Rows swapped in pairs by one turn or mirror: which row each one swaps with:
The rows were stretched afterwards, more along some directions than others.
J_115: [-29  28   6 -10  -4   2  -5  13 -45  -4  17   0 -22   4  20 -17]
J_171: [-41   0 -12  20  -2   7 -33  32 -19 -28   4 -16 -46  13  10   2]
J_847: [ -2  -4  19  25  17  -2  -8   1  12 -28 -15  -2 -21 -18  25   1]
J_237: [ -6  24   4  37  27 -24  -2   0 -19 -13  25   0 -24  -5  16  -2]
J_256: [-25  -8  -4  15  18  29 -19  16   4  -9   3 -12 -27  25  22  -4]
J_545: [  2   7  -4   4   6  -8 -15  -6   4   7  -3  -9 -28  -5  -1   3]
J_802: [ -3   3  22   6   6   8   5   5  11  -8  -2  -3 -42  15  14   0]
J_369: [-16  25   9   0   5  -5   5  15 -21  -5  17   3  -4  13  16 -15]
J_798: [ -9   6   7   2   3 -38 -22   4  -3   9   6  -5 -48  -8   5  -9]
J_42: [-12   0   2  -5   6  -4   8  -6 -20  -1   4   3  -2  -8  26  -7]
J_998: [-11   4 -11  25  29  16 -11  15  -6 -28  -7  -4 -25  11  20  -5]
J_276: [ -7  10   4  43  -3 -30  -7  -2   4 -10   7 -17 -30 -20   6  13]
J_464: [-29  12  -6  32  19 -24 -23  27 -19 -27  21 -12 -38  14   7  -4]
J_18: [-28   9  11   3   6   1 -28  16 -37 -29  14   2 -14 -10  10  -4]
J_944: [-36  14  -1  12  16  -6 -24  32 -19 -33  23  -2 -23  12  13   2]
J_613: [-24   2   6  15  -3 -11  -2  17 -19 -30   1 -14 -11 -22  35   7]
J_952: [  3  -2  15  10  -2  18  20  -1   7   7   3 -24 -24  -1  20  10]
J_408: [-24   7  -4  26  -6   8 -17  12   0 -22   1  -5 -10  22   5  18]
J_624: [ -6   0   8  37  22 -18  -4  17  -7 -23  28 -26 -23 -12   1  19]
J_852: [-32 -12  10   8  -9 -25   4  14  -3 -12  24 -19 -19   3  15   8]
J_303: [-37 -19   6   8   4 -13 -11  19 -15 -12  22 -27 -17  -7  18   4]
J_803: [-35 -13   8  15  -3 -13  -3  14 -12 -17  26 -23 -17  -4  20   9]
J_122: [-18   8  28   5   6   5   7  31 -40 -13  21 -11 -42   0  18  -1]
J_218: [-11  17 -11  12  13  -6 -18   3  -6   9 -15  -5 -46   8  23 -19]
J_584: [-17  10   3  -4   1   1  16  -2 -29  10  12  -5  -6  -4  34  -8]
J_846: [-13   2  21  27   3 -17  14  13   5 -20   0 -14 -33  -7  29   0]
J_867: [ -5  10   0   9  10   7  17 -10 -28   6  10  -2  -6  -7  21 -10]
J_141: [-23 -15  11  10  -2 -17   1  15 -13  -8  26 -25 -25  -4   5   3]
J_528: [-33  20  13  27 -21  -6   5  23 -16  -1   9 -19 -32   0  31  -1]
J_284: [-15   6  -2  22 -12 -27 -14   6   8  -3   3  -8 -43  -2   8   8]
J_139: [ -2   8  -4  18  38 -17   2   5   1  -9  24 -15  -8   6  -3   5]
J_210: [  4  -6   0   5   8 -19 -18   0   7   1  -3  -4 -35  -8  -3  -2]
J_615: [  4  14   2   1  22 -20 -11   0 -20   1  21 -10 -10 -14  -1  -7]
J_409: [-35   8  -6   6 -13  -6 -21   5  -2 -31   5  -5  -7   2  19   8]
J_841: [-19  -2  15   4 -14  -8   7  25 -31 -18  30 -13 -20   1  -5  15]
J_144: [-11  18  -2  20  19 -13  -4  13 -26 -11  32  -9 -19  -1  11   2]
J_232: [-23  15   0  30  10   3  -9  14   6 -19 -10  -4 -35   1  35   4]
J_182: [-11  -4  -3  36  17   4 -18  30 -14 -20   3 -21 -45   1  12   1]
J_790: [-13   0  -5   7  19   3   5 -11 -12  -6   2   3   7  -2  25  -6]
J_813: [-11 -16  13  -2   9   5 -16  30   1  -2   0 -32 -24   4  14   6]
J_955: [-16  12  -3  42  18  -6 -11  11 -25 -21  32 -13 -22  -5   6  11]
J_845: [-32  -6  -1  18   7   6 -16  30 -30 -25   7   3 -25  13  14  -1]
J_980: [-10   5   3  -1   7   5   2  -9 -19  -5  -1   2   5 -11  24  -6]
J_298: [-30 -16  14  14  -1 -15  -8  17  -7 -23  19 -25 -12 -11  15  11]
J_31: [-19  11 -20  22   4  12 -35  12  -9 -18   0   1 -34  25  -6  -3]
J_709: [-16   5  -1  19   9 -12  -4  10  -3  13   7 -33 -38  -9  11   7]

J_528 pairs with J_369
J_298 pairs with J_980
J_790 pairs with J_303
J_171 pairs with J_998
J_584 pairs with J_852

Rows swapped in pairs by one turn or mirror: which row each one swaps with:
The rows were stretched afterwards, more along some directions than others.
J_347: [ 22  16  -8  27  15   2   4  28 -18   0 -16 -10   3   2 -23 -12  19   3
  -7 -10  -8   4   3 -19 -21 -16   9  -7]
J_602: [ 10  10   1   9  12  -6   8 -16  -9  13   8 -18  15   4 -14  17   9   0
   4   5 -16   4  -1   0 -14 -14   8   8]
J_488: [ 10   8 -12   6  13  -5   9  12  -6 -27 -20   2   3  -2 -12   0 -28  19
  -3  -1 -23  -1 -12  -2  -5 -19  34 -17]
J_450: [ 30  11  -2  34  22 -16  12 -17 -20  -5   5  -4  16 -13  -4  -2   7   0
 -10 -14  -8   4 -20 -14 -28 -15  15 -13]
J_639: [ 20  18  -7  19  21  -1  14  14   9  -7 -24 -38   8  -4 -16 -19  21   9
 -11  20 -16   9   3   3 -23 -17   8  -2]
J_229: [ 19  -4  -7   7   0  -5 -16   3  -5 -12 -30  -5   8   6 -17  -7   4  -1
   1 -15  -3   7 -10  -8  -9 -15  26   6]
J_556: [ -1   6   7  13  25  -8   4  -2 -15 -19  -4 -13 -10 -14 -26   0   3  16
 -14  22 -28  27   8 -11 -15 -17  25   4]
J_649: [ 15  15 -11   6   7  -8  10   7   0 -26  -6   7   7  -9 -10   4 -26   8
 -10  -4 -27   0 -16   1 -15 -12  28 -27]
J_404: [ 11  -1  11  10  25  -6   6  -4 -23  -4   0 -13 -12 -19 -20  -5   4  17
 -14  20 -23  27   3 -12 -16 -20  22  -1]
J_193: [ 11  19  -7  10  12  -9  11   5   2 -31 -20  -3   1 -14  -5  -5 -28  14
 -11  -1 -23  12  -7  11 -10  -5  34 -22]
J_562: [ 14  -9   9   9   7 -21   3  11 -26 -16  -8 -33  -3   1  -4   2  22  12
  -8  23 -18   3 -18   4  19 -11  -5   7]
J_332: [  4 -12   5  16   6 -22  12 -10  -2 -38  -9 -20  -9  -9 -29  11  -5  -4
   6  19 -29  11 -13  -1  -1  -6  32  -4]
J_249: [  6  16 -13   6  10   1   7   7   5 -27  -9  10   1 -14   2   4 -25  10
 -11   6 -21   1  -5  14 -14  -1  28 -21]
J_25: [ 28  13   3  22  13 -21   7   8 -15   8 -20 -35   5  10   1  -7  12   2
 -20   8 -13  11 -12  -4  -8  -7   4   4]
J_958: [ 35 -10 -13  36  39   0  16  25 -15 -28 -24 -15   1  -2  24   2  -3  14
 -21  32 -10  -2 -11  23  -5  20  -1  -2]
J_729: [ 13   3   1   8  29   0   6  -2 -19  -5   2 -17  -7  -7 -14  -8   8  18
 -14  31 -23  18   0  -1 -17 -18  14   4]
J_153: [ 17 -10  -9  32  29 -10   7   7 -21 -16   6 -18   7  11 -15   4  17   0
 -13  23 -33  -8 -29  -5 -22 -13  30  11]
J_313: [ 38  -5  -7  16  37 -26 -13  14 -27   2 -18 -16   5  -8   6 -27  25  13
 -12  13  -8  19  -3 -26  -5 -15  16 -18]
J_581: [ 11  -3   1   3  24  -4   8  10 -13 -16  -3 -29  15 -22 -11   5  18  23
  -7  23 -10 -17 -14   5  16 -11   5  -5]
J_796: [ -7  18   1   2  13  -2  15  18   6 -22 -10  -1  -5  -8   2   4 -30  11
  -8  10 -30   2  -5  15   0  -5  21 -18]
J_534: [ 48  11  -8  11   8   0  16  19 -12  -4 -13  -6  22   5   3  -5   7  13
 -22  -6  -7 -17 -18  -8 -25  -3  -4   2]
J_121: [ 28   6   3  36  24 -26   7   5 -10 -19 -30 -24   0 -17 -17  -4  12   7
   6  -8 -19  23  -4 -10  -6  -1  21 -17]
J_682: [ -1   8   2  12  18   0   2  -8 -16  -3  12  -9  -7  -7 -22   0   9   7
 -12  22 -25  17  -1  -5 -20 -16  14  10]
J_786: [ 21  -2 -12  33  33  -2  -4   0 -12 -12 -15  -4   2  -1 -21  -2  12  24
  13   8  -4   6   4  -7  -5 -33  22   3]
J_264: [ 34   9 -12  31  32 -18  16  15   2 -26 -15  -9   4  -7   3 -18   9   1
 -10  12 -16   4 -22  12 -17   1  14 -26]
J_754: [ 29  10 -11  12  28 -11  -4  23 -28 -21 -11  -4   8 -29 -10  23  23  32
 -11  12  -5   0   1 -19 -10 -11  14 -23]
J_449: [ 15  10   3   7  21   5   2   5 -23  -5   2  -5  -9 -12 -23  -2  14  18
  -4  14 -21  22   1  -7 -17 -19  21   3]
J_198: [ 16  12  -9   5  10   9  16  12   1 -25 -15   8  -1  -9  -3   2 -26  14
  -1   0 -24   6  -8  16 -12  -3  28 -17]
J_76: [ 13  14   6  21  14 -12  10  -3  -3   3  -7 -19  -9 -28  -7 -25   3 -14
 -13  -1 -11  13   4   2 -13  -8  14  -6]
J_53: [ 21  -7  -4  -6  12 -18  -1   7 -14   7  -7 -18   7 -10 -15 -13  29  12
  -3  29 -13   3   2 -22 -19 -15  13  -9]
J_895: [ 33  -9 -10   2  12 -18   4   2 -11   0  -2 -18   4  -3 -16 -11  25  11
   6  22 -10  -1  -6 -19 -24 -19  12 -19]
J_162: [ 11  11 -10   1  20  -7  14  14   5 -16 -15   1   4  -6   6  -7 -22  21
  -7  11 -21   0  -3   6 -11 -10  18 -32]
J_16: [ -5   8  -1  10  25 -24  20  13   5  -8 -11 -36 -10 -18  -1   8   1   7
 -18  39 -26  11   7  19   8 -14  -3   2]
J_405: [ 19   8  -4  11   9  -4   9 -15  -7  16   5 -17  19  12 -10   4   5  -5
   0   9 -13   5   1  -2 -23 -14   6   7]
J_24: [ 44 -14 -12  33  31  -8  18  13 -15 -30 -21 -20   2  -2  20   0 -10   9
 -26  32 -15   2 -16  23  -6  20   5   3]
J_698: [ 40 -12  -9  -7   2 -16   4   6 -18  -5  -2  -9   7  -2 -11  -5  33  15
   0  26  -6   5  -5 -21 -23 -12  12 -17]
J_887: [ 15  13 -11  15  32   3  -4  20 -10  -2   3 -16 -11 -19  11 -12  16   9
  -4   8  -4  -7  -5  11   6 -16 -15 -13]
J_234: [ 22 -14  17  18  16 -20  -2   2   0  -9 -11 -10   0 -17 -18  -9  13  13
   1   0 -10  13 -11   9   7   0  15 -20]
J_497: [ 25  -7  -1  15  27 -18  10  -3 -16 -21   9  -4   8 -30  -1  18   6  13
  -4  19 -11   3  -8  17   3  16  11 -11]
J_626: [ 20   3  -8  37  32   0  -3   3 -15 -32   7   6 -19 -17  11   1  -5 -14
 -12  -6 -15   4 -22  19  -6   5   6  -9]
J_318: [ 31  -4   7   3   7 -22   7  26  -5 -22  -9 -15   3  -1 -17   4  14   2
  -9 -10 -16  -2 -25  -7  10   0  17 -18]
J_124: [ 16  28   4  18   9 -16  25  14   8 -10 -16 -31  11 -15 -25  22  16  25
   3  11 -19  -4   1   0  -7 -24   1 -16]
J_285: [  7  -3  -1  25  21  -9  30  -4 -10  -4   1 -16  10   7  -6  22  -9   7
  -1  12 -27  -1 -17   1  -9 -13 -11  -6]
J_622: [ 14   8   3  -3   6 -19   6   9  -7  -1   0 -17   6  -6 -25  -2  26  16
   1  27  -8  -4  -5 -18 -24 -24   6 -13]
J_985: [ 17   0   0  24  21 -20   5  -6 -14 -20   3  -1   9 -22  -2  13  -1   6
 -13  21 -10   5  -8  15   1  19   9   1]
J_420: [ 37  -9  -7  13  29 -10   6  28  -8 -11  -9  -4 -10   6  17 -11  -3   5
   9  14 -13  -8 -22  17   1   6   8 -20]
J_975: [  7  12  -4  10  10   0   4 -12  -5  12  -2 -14  16   7  -4  14  -1   0
  -7  18 -11  -2   3   8 -13  -6   4  13]
J_94: [ 12  11   3  24  12 -15  21   6   4   8  -7 -36  12  -9  -7 -10   8   5
 -16   6 -28   5  -9  -2 -26 -12  23  -9]
J_224: [  0  -8  -6  15   6 -16  16  -9   0 -28 -17 -11   3   1 -19   6 -17  -8
   1  17 -32   7 -10  -4 -12  -7  31   5]
J_472: [  0   4   4  16   0 -17  26  -2  11 -40 -14 -12   2 -13 -23  12 -20   5
   1  19 -23   3  -9   7 -16  -3  21  -8]
J_480: [ 39 -21 -17  18  49  -1   6  20 -18  -6 -17 -24   4   4   4  -4  28  21
  13  37 -13 -12  -8   2   1  -9  -3 -13]
J_3: [ 11 -16   2   6 -12 -13  22 -11   1 -33 -13 -16   2   5 -22  10  -8  -4
   1  18 -28  13 -12  -1 -11  -1  24   2]
J_800: [ 18  -8 -18  16  27   3   0  11 -16 -20  -2  -4  -3   5  -7 -13   2 -12
  -5  18 -15 -23 -21   9  -1 -10  16   7]
J_337: [ 19 -13  -9  32  40  13  29  24 -11 -13  -5  -1  -9   0  15  -2  -7  -1
  -3  25 -14  -6  -7  19  -1   3  -3 -19]
J_906: [ 36   5 -18  20  15 -20   3   6  -9 -11  -9  -3   5   9   0   2   0 -12
 -29   8 -25   6 -12   3 -43  -4  11   0]
J_429: [ 52 -16  -8  18  13  -1  13   3 -20 -21 -13 -10   2  -7  29  -2   1   9
 -22  21 -10   6  -5  16 -24   9   0  -8]
J_511: [ 22  17   1  30  18 -17   9  19 -12   9 -24 -30   7  10   3  -9  14   8
 -15   2  -9   8 -10  -5 -10  -4  -7  -1]
J_397: [ 17  12  15  14  21  -5  22  13  -8 -20 -12 -12  -3 -24  11  15  -1   9
 -21  13 -13   0  -9  10  11   3   9  -4]
J_795: [ 14  11  -1  14  25   5   6   6 -17 -10   3   0  -7  -9  -8  -3  -3  13
 -18  20 -26  18   6  -7 -32 -12  17   4]
J_854: [  6   6   2  11  26   3   7  -6 -19 -11  10 -11  -9 -16 -22   8   4  12
 -14  29 -28  19   4  -9 -18 -27  20   4]
J_417: [ 21 -10   3  17  24 -20   9  -4 -14 -28   7  -6   4 -25  -4  13   0   4
  -7  24 -15   9  -9  17   8  17  17  -7]
J_777: [ 47  -3  -2  25  24  -8  16  10 -12 -30  -1  -4   7 -10 -13  28  19  14
 -10  24 -21  -9 -16   8 -26   0   7 -16]
J_685: [ 22 -23   0  23  35 -24   5   1 -18  -3  -4 -10  -7 -23   2 -20  19  16
   4  21   2  17 -10   1  13 -10  -6  -4]
J_206: [ 47  -6  -8  30  34  -2  31   2  -7  -2   1  -9  -2  -2  12  -2   3   3
  -9   8  -9  13   0  -6 -26 -13   3 -11]
J_422: [ 15   5  13  30  17  -8   8   6  -6 -16 -17 -28 -20 -10 -19  -5  -1  -1
   1   7 -23  30   6   4 -10  -2  21  16]
J_904: [ 16 -21  -7  28  31  -8  15  -2  -4 -23 -26 -25   5  10   6 -13 -24  -2
  -9  22 -32  14 -10   7   2  -3  15   7]

J_472 pairs with J_622
J_488 pairs with J_404
J_249 pairs with J_682
J_958 pairs with J_511
J_24 pairs with J_25
J_3 pairs with J_698
J_234 pairs with J_786
J_639 pairs with J_264
J_800 pairs with J_76
J_895 pairs with J_332
J_534 pairs with J_397

Rows swapped in pairs by one turn or mirror: which row each one swaps with:
The rows were stretched afterwards, more along some directions than others.
J_130: [-12  -9 -32  -4 -13  -5   7   6   7 -20  13 -18  12  -6  18  -9 -18]
J_522: [  1  -8   6   2 -21 -15  -4  -8   5  -2  24 -16   3 -11  20  -3 -16]
J_661: [  0   3 -24  12  -2  -2  14   8   4 -22  20  13   4   2   1  -9   1]
J_93: [  1 -13  40   3 -15  -7 -17  -9   2   1   5  -6  -5  11   6  14  -9]
J_593: [  5  -1  24 -10  17  -3  -1  12  -4   9 -21  -2  -4   1  -1  24  -6]
J_749: [ 11  -8  22  -3  24   4   1  10  -3   8 -27 -11 -10 -13  -5  17   4]
J_512: [ -1  -5  32  15  -9  -3  -5 -11  -6  16  -7  -1 -10  -6   4  27  -5]
J_527: [  1  -1   9  -2  12  -8  -1   3  -5   6  -8  -4   9  -1 -10   7  14]
J_659: [ 10   0  35   1   5  12 -25  -6   3  17 -25  21 -18   3  -7  10   9]
J_479: [-16  -4 -42  -8  -4  -3   0  22   0 -17   6  -6  16   2   8 -11   0]
J_8: [ -7 -15   6  17   1   0   0   0  -1 -11 -19  -6   3   4  -9  19 -12]
J_358: [  2 -10 -11 -13  -4 -14  -6   2   0  -1  16   4   6   8  15  -7  -6]
J_333: [ -1  -4 -20 -13   8  -1   0  21   7  -9  -7  -5   5  -2 -11  -2  10]
J_27: [  3 -13  14  -7  10 -18  -5   3  -4  13  -3  -6   8   9   9  14 -18]
J_172: [ 31   4  19  -7  -6  10 -26  -5  -3  18  -4  22 -15  -7  12  11  11]
J_312: [  4  -9   5  -3  13  -5  -9   9  -9   7 -11   1  -4  -3 -10  12  11]
J_523: [ -3  -2 -22  -4   9  -1  18   7   1  -4  -6   1   6   4  16   3  -8]
J_903: [ -6  -8 -14  -6 -17  -6  -4  11   1   0  22  -5  14   5   2  -2  -3]
J_446: [  8  -5  42   1   9  15 -13  -7   2  16 -31   2 -19 -12 -12  18   7]
J_589: [  8  -5 -41  -6 -12  -5  -7  20  -9 -12  17  -8  10  -8  26   5  -8]
J_495: [  8 -10   9   1  13   3  -9  12  -3   2 -21  -9   1 -16  -4  17   2]
J_756: [  1  -3  29  13  -7   1   2 -17   8  -1  -2  14  -8   4  -3   8  -3]
J_566: [-20 -17  -4   4   5  -7  19  14  -4 -11  -4 -14  11   2   1  15 -13]
J_105: [ 10  -4  24  -3   9  -2  -4 -10  -2  16 -23   3  -3   3  11  24  -8]
J_277: [  0  -1 -15  -7 -17  -8  -7  16   6  -9  24   4  -1   7  10  -7  -8]
J_307: [  1  -3 -38 -16 -11  -7  -6   8   8  -1   5  -6   9  -9  22  -2 -17]
J_503: [ -4  -4 -18  -9  -1 -11   4   7  -3   8  -6 -11  13 -10   8  13  -5]
J_431: [ 12   0  27  -7   8  14 -16  -4  -4  15 -32   2 -11  -9  -1  24  12]
J_819: [  8  -6  17  18   5   5   3   8 -14  -6   0  -8  -5 -10   5  16  -4]
J_295: [ 14   4   0   5 -10   2   1  -4   3  -5  22  10  -2  -8  15 -11  -4]
J_108: [ 10   0   8  10 -14  -9   1  -7 -10   2  23 -10   0   3  31  20 -22]
J_505: [  9   7  29  13   1  14 -10   2  -2 -12  -8  11 -17  10 -11   9  23]
J_263: [  5 -11  25  17   3   7  -7   1  -7  -5  -9  -3  -4  18  -3  23  -4]
J_902: [ 22  14   2  -1  13   9   3   3  -5  13  -9   8 -11  -8   2  16  13]
J_619: [ 8 -8 -2  1  2 -4  0 11 -4  0 16 -1 -4  9 21  2 -7]
J_393: [  1 -12  48  17  -2  -1   0  -4 -11   3   6   4  -7   8   4  25  -7]
J_69: [ 14  11  -5   4  -4   8  -8  -7   1 -10  13  14   0   1  16  -2  -6]
J_190: [ 11   8   3  -3  12  12  -9   9  -8   6  -9   8  -3 -11  -3  13   8]
J_137: [-12 -12   1 -17  -8  -1   2   3   5   4  -1   1  16   4   1  -2  -3]
J_713: [  6  17   4   6  -9  -1  -1 -10   9 -14   7  10   0   2   1  -4   9]
J_870: [  7 -10  10  -9 -11  -6 -12  -3   5   3  11  -4   9  -7  20   0 -13]
J_989: [  7  -3  19  17  -7  -2 -11   4  -9   7  14  -2 -12  -4   3  12   9]

J_527 pairs with J_27
J_130 pairs with J_446
J_512 pairs with J_523
J_105 pairs with J_503

